In the data rows, the value 50 means zero.
Each pair is two rows. How far apart are they, by a hidden measure? 0 means very close, and 20 very far. Two or three weighted sums of its numbers give each row a place; it is the straight-line distance between the places.
[67 33 25 17 50 60 59 33 31 59]
[75 44 32 34 57 69 29 76 54 60] ~ 9
[41 63 67 59 51 34 63 47 40 31]
[43 49 55 51 51 36 86 46 39 22] ~ 5
[54 66 46 62 58 34 66 50 49 36]
[40 62 65 57 54 32 65 44 41 32] ~ 4
[27 49 66 58 43 37 49 45 57 48]
[65 33 30 18 48 64 57 35 35 60] ~ 8
[59 53 38 39 58 67 46 64 39 49]
[54 66 45 63 57 31 67 50 49 36] ~ 8
[54 63 51 20 53 56 63 38 26 50]
[56 58 48 27 51 58 69 52 39 51] ~ 7
[60 42 45 49 52 56 42 49 46 49]
[60 60 45 34 54 65 47 62 46 47] ~ 7
[60 35 52 51 51 70 51 57 60 59]
[56 41 48 50 49 64 49 61 59 62] ~ 3
[43 59 48 66 56 31 49 53 51 41]
[54 47 58 35 49 67 58 49 56 55] ~ 3
[41 59 50 65 54 35 47 53 48 44]
[49 55 45 26 60 45 69 25 39 52] ~ 7
[42 65 65 57 54 26 66 47 41 29]
[60 37 47 50 54 65 50 57 57 58] ~ 6
[58 55 44 35 55 62 54 58 49 49]
[52 50 53 30 47 61 59 47 36 55] ~ 4
[59 48 43 38 56 71 48 60 45 48]
[61 52 44 36 57 68 55 60 48 45] ~ 1
[46 61 42 67 58 28 49 52 52 38]
[59 57 40 40 54 64 45 61 38 49] ~ 8
[43 57 48 67 56 34 46 52 52 40]
[77 53 21 40 52 59 21 72 40 62] ~ 13
[47 61 50 66 57 33 54 50 49 41]
[76 47 32 35 60 69 25 75 51 57] ~ 7
[70 56 17 36 46 48 22 67 40 60]
[39 57 51 66 55 34 46 53 48 43] ~ 13
[59 33 46 53 57 68 50 57 56 57]
[57 63 36 48 41 58 40 64 33 55] ~ 12
[56 51 44 32 51 60 60 52 57 41]
[54 71 42 63 59 37 65 54 46 37] ~ 7
[62 53 45 38 56 69 48 62 46 48]
[60 55 40 40 53 68 47 62 40 50] ~ 3
[55 35 54 46 53 65 58 50 76 57]
[57 64 50 65 55 32 65 45 51 36] ~ 6
[61 53 45 37 56 67 52 60 46 50]
[61 35 49 52 53 69 49 57 55 58] ~ 9
[52 49 44 54 43 59 41 65 55 65]
[43 57 51 67 56 34 50 50 52 40] ~ 9
[53 67 42 72 60 29 64 51 52 42]
[76 45 31 31 58 67 31 70 53 55] ~ 7
[51 50 43 54 41 55 40 64 54 67]
[64 33 34 29 46 66 40 63 65 61] ~ 3
[60 35 47 51 55 67 50 58 55 57]
[55 67 44 67 56 33 63 53 52 38] ~ 5
[54 54 54 27 52 62 62 42 44 52]
[57 63 46 21 57 56 60 38 22 46] ~ 8
[35 61 75 64 44 33 58 38 49 41]
[61 34 48 53 55 70 48 57 55 56] ~ 4
[71 44 32 33 59 67 29 74 56 60]
[71 39 30 33 56 65 33 73 58 58] ~ 3
[62 35 48 53 53 68 49 54 53 55]
[54 48 54 35 51 64 59 50 54 55] ~ 6
[49 23 14 44 19 37 22 28 46 62]
[44 62 44 53 28 37 25 59 53 60] ~ 7
[40 58 63 54 53 39 70 49 39 29]
[23 29 72 65 36 46 74 16 59 51] ~ 10
[45 52 62 32 40 48 56 41 73 54]
[37 50 66 61 46 35 46 41 55 46] ~ 9
[38 55 54 65 53 37 47 52 50 43]
[40 57 53 64 54 34 51 50 50 44] ~ 1
[24 40 74 62 43 45 39 26 65 61]
[27 40 72 57 47 43 40 32 55 56] ~ 4
[71 44 29 28 58 68 33 65 46 56]
[51 73 40 63 61 33 66 55 39 39] ~ 6
[36 53 62 62 47 36 48 47 51 46]
[44 63 68 58 53 33 65 44 43 31] ~ 4
[56 58 34 45 49 55 47 62 36 52]
[51 64 47 65 58 33 60 51 49 39] ~ 9
[46 62 47 68 55 36 51 52 51 41]
[52 68 45 66 56 36 59 54 45 39] ~ 2
[84 50 32 37 60 63 27 72 53 51]
[15 35 85 70 31 48 38 15 79 73] ~ 17
[47 48 62 35 41 52 57 46 70 58]
[56 47 48 41 50 50 40 43 52 41] ~ 9
[73 52 19 36 50 55 24 68 40 60]
[74 51 25 35 56 63 23 74 44 61] ~ 3
[54 59 31 44 47 52 50 63 34 52]
[64 56 46 40 55 70 45 64 47 48] ~ 7
[71 37 32 37 49 61 31 71 60 59]
[58 58 47 27 49 55 60 52 54 35] ~ 18
[55 50 35 54 48 47 35 54 36 55]
[46 66 62 55 55 33 66 53 36 25] ~ 6
[54 50 56 32 49 62 60 49 56 55]
[31 45 68 59 44 43 72 32 49 41] ~ 5
[74 44 33 31 55 71 30 68 52 58]
[47 70 39 49 30 30 17 49 37 47] ~ 11
[58 74 43 65 53 34 68 53 42 36]
[58 39 50 52 48 66 49 60 62 61] ~ 8
[57 46 51 43 47 53 41 46 56 45]
[48 64 45 62 59 35 58 53 47 39] ~ 4
[35 59 73 62 46 34 61 38 48 40]
[74 43 32 30 59 73 32 70 53 56] ~ 6
[39 60 71 62 50 27 61 36 48 37]
[48 60 42 68 61 30 55 51 54 39] ~ 3
[59 53 42 38 58 71 42 64 43 50]
[25 41 74 59 41 46 43 32 64 57] ~ 9
[48 64 50 19 53 44 76 26 22 59]
[48 61 65 56 52 33 71 45 41 26] ~ 10
[42 57 50 65 58 32 49 50 51 40]
[55 64 49 20 54 54 64 35 22 48] ~ 13
[44 58 49 67 57 30 51 50 53 39]
[55 39 50 46 53 64 54 58 58 61] ~ 6
[30 48 67 60 43 40 48 47 56 46]
[39 61 71 62 48 32 61 43 45 34] ~ 4
[52 66 45 63 59 33 67 51 47 38]
[44 56 53 66 55 31 52 49 53 41] ~ 3
[54 69 35 46 36 51 39 62 34 52]
[47 57 45 72 60 26 51 48 56 41] ~ 16
[54 41 54 40 51 64 58 55 62 60]
[55 26 25 33 53 57 35 19 49 63] ~ 11
[40 61 75 64 44 33 60 37 49 38]
[39 64 68 61 50 31 60 46 42 33] ~ 3
[73 40 28 23 56 62 41 36 35 55]
[28 43 72 59 45 41 45 32 62 54] ~ 10
[52 52 45 55 36 53 36 63 53 66]
[54 46 55 37 50 65 58 51 58 56] ~ 9
[46 67 65 58 53 30 65 51 39 25]
[53 58 35 43 50 57 32 66 32 54] ~ 8
[58 35 47 51 55 67 49 60 58 59]
[30 41 72 63 42 44 71 28 53 42] ~ 10
[57 48 39 53 48 51 37 55 40 56]
[42 58 50 67 56 30 48 50 52 41] ~ 7
[53 62 51 22 52 55 65 36 25 52]
[80 47 34 36 58 65 30 71 58 56] ~ 17
[38 54 59 63 49 36 51 49 55 41]
[21 41 75 63 39 47 40 32 63 61] ~ 4
[27 47 70 58 39 42 49 46 56 49]
[40 56 56 65 52 32 49 48 53 42] ~ 4
[55 39 52 44 52 65 55 56 58 61]
[49 61 44 68 59 30 61 49 55 39] ~ 5
[40 57 52 65 56 38 46 52 48 42]
[39 57 49 64 58 32 47 54 49 43] ~ 3
[53 48 46 54 41 60 41 65 57 67]
[57 62 33 45 48 53 45 65 34 51] ~ 10
[59 58 50 38 52 64 39 58 38 50]
[47 41 59 41 45 50 56 43 79 57] ~ 16
[54 69 42 65 58 36 62 55 47 36]
[60 49 42 38 56 75 48 60 43 48] ~ 6
[50 63 46 21 57 44 74 25 20 55]
[60 52 42 38 57 70 46 63 43 49] ~ 7
[43 59 49 66 57 30 50 51 51 40]
[32 40 70 55 53 42 41 32 53 56] ~ 5
[42 55 57 66 52 36 49 49 52 44]
[33 51 66 61 42 39 50 47 55 46] ~ 4
[45 52 62 64 52 35 48 41 53 45]
[43 55 57 66 52 31 49 47 52 43] ~ 2
[54 68 45 64 56 36 63 52 45 38]
[74 44 31 34 60 66 29 74 54 59] ~ 9
[60 34 50 52 54 70 49 58 59 58]
[19 39 80 65 36 46 41 25 70 65] ~ 9
[32 42 55 52 43 37 88 46 41 27]
[61 51 44 40 56 70 48 62 46 49] ~ 6
[46 67 66 56 51 32 68 53 39 25]
[69 37 33 33 49 63 35 69 62 58] ~ 12
[46 61 42 66 61 29 51 53 51 38]
[23 45 71 58 41 42 43 38 57 56] ~ 3
[52 75 44 38 32 44 39 55 45 42]
[58 69 47 31 44 53 50 53 49 35] ~ 5
[64 35 29 19 48 64 50 48 49 57]
[55 47 45 55 42 61 41 64 53 66] ~ 7
[41 57 52 66 55 36 48 52 49 43]
[48 65 49 18 54 44 75 27 18 58] ~ 12
[23 43 76 62 36 47 47 35 66 56]
[41 59 47 65 58 34 48 54 48 41] ~ 7
[52 36 53 45 53 60 59 48 74 58]
[58 36 47 49 56 65 52 57 56 58] ~ 6
[19 35 83 69 36 48 38 14 77 70]
[76 48 30 35 58 66 25 75 50 60] ~ 18
[53 69 42 66 59 34 63 55 45 38]
[25 39 75 61 42 49 39 28 63 61] ~ 6
[56 41 54 48 47 66 52 53 57 58]
[61 53 43 36 60 69 53 61 45 46] ~ 10
[63 52 47 39 55 70 49 60 46 48]
[61 51 43 38 56 71 52 60 45 46] ~ 3
[40 57 52 65 55 35 49 52 49 43]
[50 54 40 58 36 50 34 66 49 69] ~ 12
[27 36 55 51 42 48 88 43 41 33]
[61 42 40 48 57 56 42 49 39 47] ~ 12
[40 60 70 58 49 39 66 45 44 33]
[57 36 49 50 53 67 51 60 62 60] ~ 9
